In the data rows, the value 128 means zero.
Two rows play each game, the first against the second. How much does the first row win by? 10 is about a draw, 20 a big win and 0 a big loss. Wins can go round in a circle: one row can beat a second, the second a third and the third the first. Each row has two weighted sums of its numbers, A and B, taken from their middle values. A row wins by its A times the other's B, less its B times the other's A.
[ 83 169 172 138 197  97 123  88 140 133 155 132  76 114 161 177]
[ 51  98 149 110 125 144  86 174  88 134 136 113 147 110 154 138] >> 3
[ 94 151  87 132  90  89 117 123 149  86 120 143 170 117  89  81]
[126 123 114 165  92  88 156 133 161 113 108 135 142 156 102 103] >> 5
[138  59 130  94 126 121 116 146 102 160 113 114 129  97 202 109]
[ 89 121 176  88 159 184 124 155 108 135 110 128 116 109 152 205] >> 10
[143 109 158 132 154  94  85 107 132 116 166 154 222 106 212 133]
[140 128  93 121  94 113 147 139 113 141 113 126 138 157 124 139] >> 8
[150  97 116 135 105 183 136 157 138 137 132 126 202 107  87 128]
[140 118 103 153 101 111 210 144 143 135 146 142  95 204 116 118] >> 8
[123 106 111  96 100 135 177 147 132 117 129 122  96 152 151  96]
[129 141 185 184 164 101  97 120  93 141  96 121 100 110 157 153] >> 7
[146  96 101  91 151  72 160 157  98 182 203 138 176 113 167 122]
[ 78 148 166 156 195  83 102 144  97 143 135 118 102  97 158 171] >> 11
[140 128 127 103 111 194  86 118 162 151 115 128 163  94 116 102]
[147 119 178  59 171 107 119 145  73 133 184 170 145 109 156 146] >> 14
[115 134 139 183 198 109 114 126  95 145 122 116 112 107 146 136]
[142 104  69 125  98 111 149 101 126 110  98 120  97 137  90  78] >> 10
[130 111 144 133 113 128 140 119 109 145 110 159 120 108  97 150]
[136 137 107 153 101 120  93 121 160  78 139 133 101 165  99 117] >> 6
[152 111  88 179  99 117 183 128 193 151 150 147 107 208 119 142]
[104 103 110 166 106 108 185 107 171 139 153 170 128 219  80 122] >> 10
[112 125 166 142 190 101  88  93 140 122 122 115 101 110 127 205]
[134 114 107 105  99 131 134 164 136 132 124 134 117 152 124 152] >> 10
[145 141  87 123  87  89 182 107 121 144 111 123  70 166 143  96]
[114  82  79 101  85 164 134 125 123 118 115 128 108 122 133 110] >> 10
[122 105 166 181 171  94 135 104 109 127 112 116  91 111 166 200]
[165 102 127 107 127 148 139 137 151 136 121 108 158 105 108 114] >> 11
[157  99 126 165 107 106 198 116 178 122 151 149 107 217 106 113]
[121 105 136 116 142 133 151 119  79 134 112  88 109 111 183 128] >> 10
[129 198 104  83  80 137  75 140 100 150 112  96 145 115 117 150]
[102 137 159  80 179 107 128 126  95 144 212 108 160 118 167  95] >> 11
[ 92  98 108 161  74 131 230 113 157 123  93 146  97 161 106 136]
[160 128 143  81 114 212 111 136 149 124 137 117 190  97 111 145] >> 10
[134  93 160 102 155 128 116 164 128 105 127 115 129 121 119  85]
[179  72  99 110 129 158 123 137 131 158  90 149 147 110 118  95] >> 8
[165 126 126 155  89 163 127 148 112 148 109 142 110 101 112 117]
[121 173 158 150 149  92 141 127 111 116 104 144 105 118 152 150] >> 12
[168 145  91 137 112 129 103 132 159 136 123 124 132 132  86 109]
[127 112 155  39 144 122  71 158  94 130 179 169 156 115 188 112] >> 10
[123 158 123 102 118 180  88 157 166 111 129 117 184 101 154  89]
[157 139 113 147  81 129 106 132 180 120  83 126 107 145 141  52] >> 2
[ 92 144 166 180 181  92  60 121  81 143 145 165  98 101 146 187]
[133 174 102 103 125 106  92 156 164 155 114 114 187 141  84  73] >> 11
[156  98  88 185 103 109 197 102 182  98 128 135  66 216  63  89]
[ 68  87 181 185 191 116 118  99 124 172  88 160 104 104 196 184] >> 10
[163 149 155  94 137 189  79 141 166 113 117 146 169 111 105 103]
[137 116 167  82 125 184 164 101  90 123 126 144 206 111 109 144] >> 12
[135 150 103 142  96 100 187 145 170 108 115 147 102 151  97 104]
[ 99 146 129  95  86 107 153 164 181 105 139 135 111 151  95 120] >> 12
[ 96 122  83 152 100  83 176 130 207  99 140 148  94 218 139 103]
[138 131 168 216 193 102 110 167 115 157 114 145  74  96 166 188] >> 2
[163 143 147 106 115 116 213 164 159 137 142 149  69 139 149 102]
[144 124 112 141 122 120 148 145 159 147 159 125 109 159  88 123] >> 6
[ 95 136 144 176 162  94 134 123 108 112 114 174 102 121 118 157]
[119 105 131 122 116 160 106 133 167 122 128 129 138 126 103  96] >> 9
[117 155 159 103 183 139 141 144 114 121 130 110 146 113 133 137]
[127 150 157 129 168 134 127 102 128 160 142 115 133 137 129 143] >> 11
[160 136 100 145 105 145  97  96 158 123 115 121 182 103  76  87]
[101 108 107 180  83 118 163  92 110 146 120 124  97 154 109  98] >> 10
[127  84 103  87 102 170 117 121 134 182 106 120 110 118 115 104]
[146 148 189 200 200  89 109 133  94 130 129 179 111 106 147 191] >> 13
[120 108 107 140  99 117 167 151 151 121 150 120 111 208 115 129]
[125 145 110 109 140 213 158 112 135 144 132  69 148 126 132 153] >> 13
[ 92 119  95 215 126  91 117 132 170 135 153 132 119 211  89 158]
[ 87 150 104 192 100  97 133 123 165 137 180 131  88 208 148 115] >> 7
[119 151 172 131 191  92  99 110 105 149 162 184  92 117 187 202]
[ 62 124 111  94 169  89 148 103  89 163 157 128 127 124  99 148] >> 8
[166 125 169 146 130 145 124 188 107 186 119 148 113 111 146 156]
[126 123 126 139 132 154 117 130  89 146 114  98 149 118 110 155] >> 9
[137 120 167 143 175 108 164 128 114 158 132 160 104 113 154 193]
[148 138 129 183 180  85 124 140  77 132 103 186 106 111 149 202] >> 11
[129 141 109 129  98  88 148 128 154 151 142 114 130 144 121  79]
[112 134 130 139 110 103 186 107 116  95 135 123 101 142 155 173] >> 12
[ 98 124 109 164  99 127 146 120 154 126  93  97  93 217 104 108]
[133  86 141  79 136  57 120 108 120 131 163 125 140 126 221  96] >> 11
[138 168 107 118 122 134 113 131 138 112 164 190 120 140  95 137]
[175 167 103 115 136 156  94 111 142 139 113 135 168 109 115 136] >> 7
[118 159 168 173 212 125 111 171 112 111 159 188  93 110 170 178]
[148 103 147 131 114 175  93 121 142  90 109 114 180 113 108 139] >> 9
[102 130 114 181  97  96 190 140 154 103 137 102  78 210 101 126]
[ 76 142 157 136 123 121 102 118 105 151 161 125  98 119 162 121] >> 9
[131 123 107 204 108 114 185 113 169 116 149 136  91 208  89  91]
[146 112 143  99 141 177 132 149 126 139 102 108 201 106 108 121] >> 10
[176 123  77 133  66 147 122 140 128 135 110  97 138 119 153 141]
[118 130 122 128 126 107 130 145 145 133 103 148 117 159  55 147] >> 6
[ 94 109 165 116 150  68 147 128  96 153 120 106 120 107 153 105]
[125 167  83 130 117 193  90 139 150  76  73 100 158 112  95 170] >> 18
[126 133  94 165 132  93 169 155 136 125 127 164 113 155 121 133]
[155 147 107 134  94 158 127 122 113  96  81 126 102 147  81 108] >> 9
[142 134 159 116 152 151  99 143 153 141 135 101 199 104 107  94]
[107 132 154 146 161 140 118 161 135 172 101 122 114 120 135 124] >> 8
[126 172 157 114 195 102 110 113 121  97 133 150  97 119 118 143]
[132 130  83 128  89 154 135 146 136 146 126 113 104 111 134 126] >> 8
[160 108 105 132  98 159 123 133 130 127 118 129 101 100 125 118]
[131 127 197 154 180 140  96 140  77 127  98  80 112 105 145 202] >> 10
[147 108  97 149  74  93 188 141 193 141 189 128  96 218  95  78]
[155  84 123 116 138 188 134 145 141  98  97 127 181 100  81 117] >> 10
[150 148  94 128  86  90 152 120 120 147 147 110 126 127 129  91]
[157 147  99 122 125 201 102 122 126 142 118 120 126 119  65 121] >> 7
[181 134 114 108 106 156 112 159 160 139  87 150 141 118  93 118]
[131 140 124 119 148 173 126 135 129 166  87 102 105 115 167 135] >> 12
[ 76 143 170 108 183 142 101 114 102 125 158 110 147 103 139 156]
[120 137 106 148 117 107 180 132 124 127  52 129 110 187 131 127] >> 7
[156 113  99  97 105 135 105 144 137 118 121 100 181 124  62 128]
[103  95 133  98 120 194 104 105 100 112 136 108 143 114 108 103] >> 10
[121 124 134 128 101 154 108 143 117 155 132 124 135 126  92 116]
[111 111  99 204 112  73 160 157 178  92 180 113 109 206 131 122] >> 17
[127 115 117  97 117 109 146 136 164  66 122 118  90 131 119  94]
[111 134 180 224 154 112  95 151  98  90 117 141 100 117 126 209] >> 7
[139 134 129  86 121 173 104 121 100 123 105 103 161 115  93  97]
[117 179 104 115 110 178  71 142 122 141 130 126 198 126 103  70] >> 9
[125 138  73 101 117  94  86 108 174 119 126 136 144 134 109 108]
[164 121 114 121  93 117 165  83 140 131  97 110  78 174 140 112] >> 14
[133 119 127 105 130 161 109 102 145  99 127 128 156 103 108 151]
[107 102 159  89 147 110 122 122 138 171 103 112 138 107 128 132] >> 14
[120 146 255 120 202 141 104 141 107 122  93 147 184 104 165 105]
[160 134 123  45 112 174  92 156 135 141 105 133 157 109  67 105] >> 7
[ 84 127  94 153  91  93 183 157 130 148 126 121  98 151  81 105]
[110 140 111 157 101 121 175 144 217 134 145 139 100 212 119  84] >> 17
[133 100 163 138 115 145 163 130 140 132  80 106 148 115  87 119]
[124 139 102 150 100 126 149 131 149 121 115 131  75 138 127 113] >> 13
[139 154 140 138 212  85 133 107  86  83 157 153 116 108 151 188]
[ 99 118 174 108 118  76 128 149 112 153 175 139 120 113 179 146] >> 15
[141 108 176 128 144  80 101 127  96  98 235 113 197 116 198 122]
[107 114 108 161  92 105 138 109 155 106  89 121  94 175  92  96] >> 11
[106 122  84 100 141 152 131 121 136 111  67 118 134 109 121 139]
[136 138 113 128 103 128 154  98 157 114 120  88 113 148 126 117] >> 8
[113 109 156 108 143 116  99 158  78 128 126 122 107 107 113 118]
[127 151 142 101 114  78  96 133 103 167 180 150 118 109 193 158] >> 10
[124 115 106  91  96 157  58 159 147 129  77 178 148 107 158  86]
[176 132 142 121  90 171 115 104 137 104 102 133 179 102 116 135] >> 10
[ 83 116 146 117 139 103 139 126  92 135 185 170 164 108 155 127]
[125 146 107  91  80 182 100 162 127 142 110 139 152 119 140  82] >> 12
[157 142 124 152  88 106 161 127 134 128  89 139 146 135 147 142]
[106 144  81 153 112 143 150 135 144  88 119 105  87 107 104  83] >> 18
[141  85 189 123 152  92  90 128 113 149 179 118 148 103 175 108]
[116 106  83 177  84  94 164 149 200  86 163 137 118 225  89 103] >> 13
[134 140 174 123 139 115 125 115  70 110 175 100 144 103 165 142]
[139 146 101 151  82 186 123 136 165 131 105 124 139 120 111 112] >> 12
[156 145 120 154 113 108 140 135 180 126 123 184 104 199 123  67]
[127 104 120 152 123 101 161 137 143 159 109 178 112 168 106 139] >> 9
[ 74 108 158  83 147 142 102 132  95 142 122 101 144 112 116 101]
[132  94 148 159 136 172 156 106  98 136 138 148 124 100 105 134] >> 11
[106 123 176 113 187 115 125 100 117 110 190 112 121 115 166 174]
[141 114 164  99 161 110  93 141  80 196 175 107 162 110 182 109] >> 16
[150 148 148  86 113 153  89 126 147 117  92 130 162 112 104 100]
[149 148 156 182 178 108 115  67 108 104 119 108  87 117 128 198] >> 10
[128 100 146  97 136  94 108  96  91 130 191  85 144 118 177 139]
[124 173 163 114 132 162  97 174 122 133 153 109 122 101 143 106] >> 7
[ 73 134  98 182  77  99 130 132 149 120 172 139  90 219  78 115]
[135 147 113 118 113 170 110 119 158 170  80 130 156 103  79  90] >> 10
[122  91 150 112 148 133  97 111 105 176 109 142  91 107  96 135]
[ 72 101 130 155 148 117 101 120  95 111 182 134 162 120 183  96] >> 2
[ 85 121 115  75 126 211  70 128 147 138 109 135 174 108  82 139]
[105 118 174 177 181  92 125 121  98 143 102 144  99 109 140 237] >> 19
[141 128 119 130 103 119 138 199 151  81 121 111 121 101  92 111]
[119 118 105 123  99 137 121 108 183 119  97 155  95 131  93 103] >> 12
[113 122 118 165  88  76 191 110 216 131 128 147  99 212  92 105]
[127 154 133 125 102 167 109 149 133 154 133 135 118 109 157 139] >> 10
[127 156 255  88 197 150 108 111  95 146  85  97 198 113 127 117]
[142 113 154 103 130  95 146 153 103 148 128 107 163 101 150 154] >> 16
[124 133 175 148 141 108 153 116  86 128 114  94  80 100 128 171]
[198 154 105 159 114  78 177 156 155 146 192 156  87 200  99 102] >> 9
[178  79 113 145 110 131 137  97 156 144 176 127  87 154  99 124]
[126 131 102 154 113 135 158 145  86 119 111 181  84 115 158 178] >> 15
[141  67  76 136 110 150 144 151 142  87 100 120 118  95 124 135]
[148 110 132  62 140 102 142 153 110 121 223 165 176 127 180 114] >> 11
[155 114 116 117  80 172 137 151 171 165 116 132  99  97 112  84]
[114 127 123 153 115 128 147 111 131 129 140 115 119 144  97 154] >> 8
[ 88 122 114 172  89  98 186 130 177 151 129 161 100 195 154 161]
[140 124 172 143 172 122  95 135 116  89 149 156 103  97 155 201] >> 11
[134 112 194 125 190  81  86  87 123 128  70 148  96 109 166 164]
[140 116 130 119 106 191 111 144 137 107 120 124 149  95 124 104] >> 8
[113 134  85 140 128  82  96  73 141  92  94 146 111 147  68 129]
[155 166  84 105 104  91  92 117 151 122 127  87 155 123  92 116] >> 2
[110 116 143 128 135 136  84 110 124 165 118 124 131 108 170 116]
[144 131 117 118 119 222 113 102 113 134 112 110 169 116 106 129] >> 11
[137 114 146 117 140  93  86 113  79 141 205 117 153 118 177  67]
[114 103 193 144 148 113 108 123 120 144 188 113 134 118 171 150] >> 10
[159 147 116 138 101 141 142 169 132  75  72 141 137 150 120 109]
[131 157  97 146  95 140 101 154 123 100 116 156 174 144  94 114] >> 11
[140 138 132 124 190 101 122  97 121 132 103 143  85 109 180 211]
[136 133 101 151 133 148 192 122 143 118 106 118 135 134  96 145] >> 8
[117 104 190 151 175 112 131 132  84  72 128 167 117 102 192 178]
[142 166  99  97  66 120 175 143 125  91 135 118 101 145 123 104] >> 10
[140 123 105  99 115 141 144 144 151 118 100 111 114 146 132 105]
[146 127 131 123 104 143 128 128  85 129 138 137 121 131  79 138] >> 8
[137 187 102 149 128 171 113 118 170 146  80 106 157 114 138 136]
[106 134 153 133 158 113 139 128 100 134  99 111 144 101 142 186] >> 9
[114 106 178  86 148 176 108 130 106 139 102  68 204  99 118  92]
[151 128 122  91 112 137 102 131 131 137 122 139 123 124 106 102] >> 9
[131 109 184 130 137 131  89 143 147 112  88 128 128 111 146 108]
[138 115 108 109  74 110 146 136 120  75  99 150  99 140  77  98] >> 8
[144 154 118 194 179  90 118 116  73 115 132 138  99  99 166 165]
[138 136 105 121  99  98 139  89 181 129 106 149 165 136 104  95] >> 10
[138 104  97  98 126 118 113 155 159 120 125  88 145 107 131  89]
[156 104  97 176  70 127 154 135 129  85 157 120  84 150 102 148] >> 7
[125 131 127 194 184  77 118 102 120 139 105 129  94 112 139 191]
[126 155 158 134 164 111 122  84  97  98 157 162  65 110 157 163] >> 11
[106 114 107  91 114 195  97 126 142 107 121 145 196  99 113 132]
[151 135  99 130 114 114 143 111 169  97 121 113 133 104 108 140] >> 8
[132 127 113  91 136 197 126 183 170 131 149 108 168 113 111  96]
[158 105 115 137 117 138  93 124 163 127 113  94 142  77 131 111] >> 10
[105 168 106 128  96  79 157 139 143  95 157 136  90 154 110 153]
[131 120  71 187 109 130 170 123 152 162  78 165  90 141  93 121] >> 8
[151 147 166 103 130 110 134 128  87 126 111 105 130 114 158 114]
[129 126 101 112 126 167  86 157 167 145  87 111 139 132  88 131] >> 12
[120 116 108 160 125 102 155  91 145 141 124 129  86 210 126 141]
[ 88 181 103 123 121 110 111 152 195 134 146  83 123 144  63 101] >> 3
[176 151 100  88  95 167 108 126 126 117 114  87 198 133 140 127]
[127 125 102 126 135 159 105 165 144 135 136 130 127 104 139 142] >> 9
[104 171 156 148 204  97 108 123 103 131 148 128 126 104 101 201]
[118 152  87 158  95 144 130 143 162  82 140 133  96 147 145 128] >> 2
[100 148 129  80  82 154 140 121 153  87 150 120 164 136  87 101]
[110  85 154 119 136 134  95 134 120 130 115 114 146 101 147 139] >> 10
[134 130 162 156 133 113 101 129  82 151 190 124 156 119 185  98]
[119 137 179 157 178 113 113 132 123  93 165 113 120 121 149 202] >> 12
[142 124 255  82 194 135 138  87  77 122 106 122 190 128 168 154]
[163 166 118 102 105 112 175 118 182 105 100 189  97 137 133 105] >> 11
[146 163 151 150 162  92  83 118 153 143 174  89 216 113 158  96]
[114 124  95 128 127 163  79 126 151 122 110 143 219  92 135  72] >> 14
[ 84 161 135  99 125  72 121 161  97  99 176 125 114 133 130 166]
[111 127 177 148 183 105 105 120 125 106 141 111  87 122 190 203] >> 13
[126 148 106 136  95 130 164 134 173 118 165 144 129 209 117  99]
[103 146 120 137 111 100 106 122  98 106 205 153 152  83 166 125] >> 9
[118 101 138 109 133 119  77 120  98 103 170 178 174 106 172 110]
[116 160  77 104  85 119 146 121 141 119  94 150 118 140 136 106] >> 7
[113 153  86 140 118 136 176 129 142 119 101 133 144 135 143 103]
[107 160 142 182 171  99 132 114 115 150 108 139  98 113 157 157] >> 9
[117 168 104 171  99 116 194 124 204  78 190 116 101 213  88  82]
[183 149 115 143  79 126 127  78 187 116  92 146 153 167 144  88] >> 13
[111 126  92 117 113 119 141 118 127 120 117 131 152 145 133 122]
[113 121 104 132  89 113 160  91 188 143 119 150 110 214 100 139] >> 15
[128 108 169 125 149 167 108 110  58  86 136  77 147 113  98 100]
[145 151 111 113  94 177  99 150 150 133 130 112 125 115  90 128] >> 10
[154 143 112 133 106 174  93 152 140 132 114 101 175 103  96 135]
[ 96 110 124  99 153 124 117 108 124 122 149  75 175 110 177  91] >> 18
[155 112  97 118  87 190 107 138 126 141 130  97 156  97 136 113]
[108 146 112 164  86 132  98 141 158 115 120 133  90 134 129 144] >> 11
[105 129 119 103 114 115 152 113 128 164 172 127  90 142  87 108]
[115 102 191 139 180 147 101 147  70 130  90 161  77 111 108 165] >> 13
[115 137 191  95 145  94 157 109  82 135 187 134 125 118 178 128]
[102 123  92  86 111 133 110 118 148 136  94 113 149 105 134 100] >> 9
[103 130  94 161  86  98 167 124 145 143  96 121 101 143 129 108]
[ 83 128 144 144 145 150 123 149  93 158 111 149 110 101 158 127] >> 7
[100 157 203 188 190  92  95 131 121 128 126 146 129  97 140 147]
[ 66 138 155  90 152 107  95 109  97 126 159 162 164 123 177  82] >> 9
[114  99 108 184  89 119 197 106 170  91 125 122 110 222  95  99]
[150 153 109  85 132 190 109 170 123 118 116 108 189 106  97  88] >> 7
[132 111 190  79 133  81 112  93 119 147 168 131 143 124 168 121]
[108 109 122 137 118 161 119 116 158  85  86 140 166 100 126  97] >> 5
